One turn sends every row of this set to another row. A few are shown first. Where does it send the rows asked after them?
mes: [ -2  15  10  18   6   1  20  -6  -6 -12  40   3 -18   8  -5  23  -1   4
  40   3  -8  11   9   5   9]
bukas: [ 15  24 -17  17  27   5 -14  -4 -17 -12  -5 -25  -4 -12 -17 -20   7   0
  20 -15  -2  -7   8   4   2]
zizez: [ 18   2  -8  16  -7 -35  11  -7 -18  -3   7   9  26 -21 -14  15  35  -6
  14 -10 -28  -7  34 -10  13]
Kofip: [ 39  20 -10  29   6 -11 -36  14 -21 -23  28 -10   2 -13 -15   0  12  -6
  21 -34 -26  12   4   2   8]
pup: [ 37  10  -4  13  23  -7  13  14 -16 -11   9   1 -29 -33 -15  13   6   7
  20 -28   7  -4  25  -5   9]
Med: [  2  16 -12  27  19 -23  10  20 -34 -26  26  -2   2  10 -32  34  -7  -6
  15   8 -13  18  -5   7  13]
sipir: [ 24   7 -19  20  -2 -23 -21   7 -20 -21  17   6   0 -20 -12  -2  17 -14
   3 -11 -51  17  45  -4  22]
vomev: [ 17   0  16  11  21  -3 -18  12 -10 -38  10  11 -10  25 -12  20  -1   5
   7   4   2  25  14   9  -6]
tonif: [ 22   4 -15   3  26   4   0   7 -30 -10  36   7  17 -13   8 -13 -15  15
  -3   0  -4 -18   7  -6 -13]
bez: [ 10   7  -6  13  -9  -4 -28   3 -24 -32   7   7   6 -12 -15  11  -7   8
   9  48 -35  -2  22  11   7]
vav: [ -4  10 -23  -7  14   7 -30   7 -28 -18   9 -10 -11 -17   4  13 -25   9
  12   2 -16  -3  22  12 -22]
Ditid: [  8  15 -18  19   4   0   0 -10  16  -8   7   1  -6   0  10  24   0  27
   5   8 -17 -10   0   5  29]
tuvol: [ 15   3 -11   9  16  -4 -15   3 -24 -24  27  27  12 -14 -26   7  26   2
  14 -49  -9  11  14   8 -11]
gesiz: [ 10 -14  -9   7  12 -15   2  14 -25 -17  22 -19  30  -3   0  32   0  18
   2 -26 -34  -7  20   4   6]
goda: [ 22  11  -2   4  -2 -10 -16   5 -21  -2  32 -25  -6 -23  15   7  -4   8
  16 -26 -42  -5  23  12  -1]
rudip: [-25  13 -31  23  22  -9   0  12 -33   2  22  28  -3 -11 -29  14   5   3
   1   3 -15  27  27   8   3]
ruga: [ 16   2 -10  14   3 -12  32   5 -22 -36  20  -8   7  -4 -43   4   2   5
   8  20 -15  -9  17 -13   8]
Noz: [ 32  14  -8  13  -5 -14 -27   6 -24  -7  22  19 -12 -11  -2  20   3   9
  11 -27  30  -2  14  -1  18]
kosum: [  9  24 -31 -16  26 -32   9  -3 -24 -18   5  13  -3  -4 -22   8   7  -8
 -12  13 -19   3   9   4  -5]
mifud: [  0 -25  -7  26   1 -19 -17   7 -14 -20  17  26  -8 -20   7  21 -16  -4
  -9  15 -28   6  25  -9 -15]
fovi: [ 12  -2   0  17  -9 -35 -40   6 -28 -27  21  28  -7  -4  -7  28  -3  -8
  -8  -7   2  13   2   1  -5]
kuvu: [ 10   1 -16  16   5  -9 -23  -1 -22  26  10  15 -16 -18 -18  12  18   6
  11  16  20   1  21  13   0]
Lor: [  5   1  -7  28  -6  11   6  -1  -2 -31  17  17 -14  -1 -16   9  -8  -1
  28 -18  13   1  18 -20 -17]
Ziro: [-18  10 -14  32   2   0  11   5  -9  -5   4  -8  20 -22 -14   2  -1  32
  -3   4 -14 -12  12 -11 -11]
boba: [ 18   7  -7   9 -21 -11 -38   1 -34 -18  41  11  14 -32   8  -3   6  -4
   6   2 -23   2  29  17   7]
gor: [ 13  11   9   6  13 -25   4  -5   4 -17  22  -6 -10  -8 -16   8  23  30
  -6   1 -39   9  18  -6  29]
bosi: [ 15 -20 -10  11 -18  -4 -25  -6 -14 -16  52  24  10 -19 -11  33  16  10
  28  -3 -17  -2  15   6   2]
lafe: [ 10   6 -17  -6  22 -22  -1  -6 -20  16  30   3   2   1  -6  -8   6  22
 -15   1 -37  -5  23 -13   2]
keb: [-20  27 -11  29  -2  -6  11  -6 -21   6  18  17  16 -12  11   7   3   3
  16   6  12   2  20   4  14]
Vuz: [ 19   7   1  39   8 -23  -6   5  -1 -34  15  12  -1 -39 -30   9  26  11
   2  17 -21   7  -3  -6  19]
Buvu: [ 25  12 -13  29  -4  -3 -13  -9  -7 -27 -11  14 -28 -13 -30   2  10 -15
  26   6 -22   2  24   4  22]
suz: [ -6  -6 -21  19 -10  -2  -4  15 -33 -21  18  21 -18 -33 -43  29  -7  12
   5   4   1   1  20   9 -14]

gor moves to Noz
boba moves to sipir
Ditid moves to kuvu
Now these:
suz moves to ruga
mes moves to keb
bukas moves to vav
tonif moves to mifud
zizez moves to tuvol

One turn sends every row of this set to another row. A few are shown first. Where does it send the rows asked after them?
zik: [ -7   7  10 -30 -24   5   6  -5   9  11 -34 -15 -12  14  -3  26 -14   8
  -4   3  -1  18  18   7]
mada: [-10   7   8  48 -19  12  -4 -10   3   6  -1  -6  11  -8 -12  12   3  15
  18 -16   1  26  22  22]
pip: [ -5  20  -6  13 -27   9  -4   2  -8  -1  17 -33  -1  13   4 -21  30  14
  26  -3 -18  37  11 -18]
vuno: [  2   9   5  24 -12   1  -8 -10   2  -7   9 -19  13   7  -9  -7   2  16
  -2  23   5  -9  19 -40]
kalo: [ -2  12   6 -29 -26   6  -7   2  20  13   5 -27 -27 -35   1   4 -23   9
  -2  -3  -7  24   2 -26]
kula: [ -5  21   3   4 -34  26  -6   2  -3  -2  -3 -19   3  19  -5 -14  29  31
  20  24 -18  34  18  -3]
Fut: [  4  13   9  22 -17   9  -7  -8   5  -9  -3 -18  11  10 -11  -5   2  20
  -5  30   1 -10  21 -38]
Sebo: [-13   3 -10  20  -4 -15 -10 -12  -1   4   7 -17   8 -11   7  -8  11   2
  10  37   6   4   7  -1]
koga: [  1   1  10 -25 -13  13  -6  -8  17  17  19   8   2  -5 -14 -17  -9  19
   6  -9  10  12  25 -10]
fatu: [ 15  22  15 -13 -33  23   3   6  29  12 -12 -16 -14  -1 -12 -16  -9   4
   2 -26 -19  11  20 -32]
Rav: [ -5  24  10 -21 -32  26   0  13  16  21   2 -23 -34 -20 -12  18   2   3
   1 -14 -23  24  16  -8]
dut: [ -9  23   6  39 -29   2  -3   4  21 -12 -29 -31  -1  -5   0 -26 -24  15
   2  -7 -11  31   2  15]
puvi: [-12  17   8  32 -26   5  -7   0  19 -11 -26 -20   5  -4  -4 -25 -25  25
   2   7  -2  31   6  27]
Felo: [ -7  12   7  54 -21   9  -1  -6   5   5  -3 -17   5  -9  -8  10   4   5
  19 -29  -7  27  19  11]
Katu: [ -9  17   4 -20 -23  14  -2   9  10  23  21 -23 -30 -23  -7  14   3  -1
   5 -22 -15  26  15  -8]
tiz: [ -1  14  10 -31 -30  12  -6   3  22  12  -4 -25 -27 -33  -1   6 -23  13
  -4   5  -9  23   4 -23]
Vunol: [-14  10   6 -26 -19  16  -5   5   8  25  24 -11 -24 -23 -12  16   2  10
   4  -8  -6  25  19   4]
mafas: [ -8  21   6  42 -25   6   1   5  13   7 -39 -35 -20  11  10   1 -28   7
  18  10 -20  19   4 -10]
Litol: [  7  18   9  27 -21   9  -4  -4   7 -10  -6 -26   7  10 -10  -6   2  13
  -5  22  -6 -10  18 -46]
podub: [  0  29   1  12 -38  22  -2   7  -1  -3  -5 -33  -4  18   0 -17  30  18
  21   6 -27  35  13 -18]
Tana: [ -4  10  10 -34 -27  11  -8   0  20  13   1 -19 -23 -34  -3   7 -24  17
  -4  11  -3  23   6 -17]
vev: [ -3  19  12  54 -30  19   0  -3  10   3 -20 -18   1  -6 -11  13   4   8
  15 -23 -14  25  20  11]
gom: [ -5  15 -12  32 -13 -18  -5  -3   4   2  -1 -39  -4 -11  14 -12  12 -17
  11  12 -12   6   1 -24]
palov: [  1  26  -1  29 -29   3  -2   3  13  -1 -35 -36  -8  -5   6  -6  11  -8
   3  30 -24   2   4 -19]
nazo: [ -8   5  -1 -20 -13 -17   7  -6   3  13  -7 -30 -15   7   8  18 -12 -12
   4 -29   0  22  11 -11]
mukis: [-15  10  -5  45  -9 -15  -2  -2   3  10  -7 -36 -15   5  16  -5 -28  -1
  25  -5  -7  22   1 -12]
kupen: [-12  17   0  41 -20  -9  -5   0  16 -11 -10 -31   2  -9   3 -29 -24  11
   7 -15  -3  33   1  14]
mer: [-10  17  12 -28 -29  28  -3   9  14  23   5 -11 -27 -19 -15  20   2  14
   0   1 -14  24  20   5]
fibo: [ -2  15   7 -20 -27  -1  10   1  12  10 -34 -32 -20  12   4  23 -13  -8
  -2 -19 -13  19  12 -11]
demok: [ -6   7   6 -32 -22   5  -9  -1  17  14  10 -21 -23 -36   0   5 -24  13
  -1   4  -1  24   4 -20]
dulo: [  7   9   6 -13 -17   5  -1  -2  20  16  20 -12  -8  -7  -7 -21  -8   0
   9 -36  -3  14  18 -31]
baf: [  9  13  20 -25 -30  31  -2   0  27  14 -13   4  -5   1 -20 -12 -10  23
  -1   0  -7  10  26 -11]
gopa: [-10  13  -3   5 -23  12  -8  -3 -10   0  19 -19   7  15   0 -18  29  26
  25  15  -8  37  16  -4]
Sise: [-17  10   2  34 -17  -6  -8  -4  13  -9  -8 -20   8  -8   0 -27 -25  22
   6  -1   5  32   5  26]
fige: [ -7  13  14  47 -27  22  -2  -7   8   4 -19  -7   7  -5 -15  15   3  18
  14  -8  -6  24  24  22]
tesal: [-23  -1  -2  33  -2 -11  -7  -9  -1  13  -1 -16  -4   6  10  -1 -29  18
  25  20   9  21   8   9]
mati: [  5  14   5  28 -15   0  -5  -6   4  -8   6 -27   8   7  -7  -9   2  10
  -2  15  -2  -9  16 -48]
fuv: [-16  10   8  31 -18  10  -4  -3   8  10 -33 -15  -8  13   3   4 -30  25
  17  35  -4  18  11  12]
Lag: [-13  -3   2 -30 -10 -11   3 -12   1  15  -7 -13  -6   9   3  22 -14   5
   2  -6  12  20  16   7]
babag: [ -7  13   2  16 -21   6  -8  -5   8   1 -27 -15   4  -4   0  -2  10  11
   3  55  -7   1  11   3]

mati moves to vuno
demok moves to Tana
Now these:
fuv moves to mafas
koga moves to baf
puvi moves to dut
mada moves to fige
fibo moves to nazo
babag moves to palov
mer moves to Rav
kula moves to podub

One turn sends every row of this set to another row. A few are shown first. Where does it send the rows asked after them?
taben: [  2  -6 -20   6   4  -9  -5  12 -39 -15   5 -18 -15 -24  23  -7  -8]
zesa: [-26   1   2 -22 -15  15  16   7  -7   8  -6 -11 -29 -12  -8  12   6]
pov: [-19  16  -5  -1   1 -18  -5  -3   0 -31 -10  20   6  -2 -25  19  -4]
petu: [  2  13 -25 -13   9   3  29 -16 -21  -6   6  14  -5  19  19  -4  25]
Tidis: [-13   4   6  -7  -5   2  25  29  -9   8  -7 -14 -12   9 -20  -3  11]
bof: [-24  29  -2  -2   5 -14  -5   2   5 -15  -6  21   0  -2 -25  21  -1]
surig: [  5  -5 -24   9   7  -9  -7  16 -34 -12   7 -22  -9 -20  22 -10  -4]
goso: [  1  -3 -18   1  11  -4  -5   8 -34 -16   5 -18 -16 -19  31  -5 -14]
poze: [-25  29  -1  -3   4 -13  -5   0   4 -17  -7  21  -2  -4 -24  22  -2]
tiru: [  3  -2 -24   3  12  -2  -7  12 -27 -13   7 -22 -11 -16  31  -7 -10]
gode: [-21  16  -7  -3  -1 -14  -8  -7   3 -30 -10  20   4  -6 -22  22  -4]
Gep: [  0  11 -19 -15   7   2  32 -20 -29  -9   4  18 -11  15  19  -2  20]
rubok: [-20  17 -11  -2   1 -13 -10  -4   8 -27  -8  17   8  -4 -22  21  -1]
Padar: [-20   5  -8 -14  -9  13  14  20   6  14  -2 -19 -14  -1 -12   5  15]
tev: [-12  15 -26 -32  -1 -25  23 -10 -19  -2 -15   3 -34 -16  11   9  25]
mir: [  6  -1 -20   7  15  -7  -3  17 -31 -14   6 -21  -8 -11  27 -11 -10]
gisit: [ -4  15 -15 -23   4 -38  33   3 -30  -6 -19   6 -29  -4   2   0  23]
Mufu: [-25  29  -2  -3   4 -13  -6   1   6 -15  -6  21  -1  -4 -23  22  -1]
Gedis: [  5  -5 -20   9   7 -11  -4  16 -39 -14   5 -19 -11 -20  20 -10  -6]
kuzom: [-24  29   0  -2   5 -14  -4   2   3 -17  -7  21  -2  -3 -25  21  -2]
Migu: [  2  -5 -24   6   5  -7  -8  12 -34 -12   7 -21 -13 -25  24  -7  -5]
Mipok: [  1  20 -27 -17   9 -35  29  13 -13   2 -14  -3 -15   4   1  -5  33]
Mebob: [-18  17  -9   1   2 -16  -7  -1   5 -28  -9  18   9  -1 -25  19  -1]
Gurag: [  5  -3 -14   5  13  -8  -1  14 -38 -18   4 -17 -13 -14  27  -9 -15]
Nud: [-20   1  15 -15 -12   3  27  17 -22   2 -12  -6 -28  -2 -16   5   2]
gopez: [  3  13 -20 -12   9   0  33 -16 -27  -8   4  16  -7  20  17  -5  22]
rupi: [ -7  19 -38 -26   4 -24  19   1  -2   6 -10  -7 -20  -8  10   3  34]
vil: [ -1  12 -24 -16   7   6  29 -22 -23  -7   6  15 -10  14  21  -1  23]

Mipok moves to rupi
bof moves to Mufu
Now these:
Gedis moves to surig
Nud moves to Tidis
Mebob moves to rubok
gopez moves to petu
Gurag moves to mir

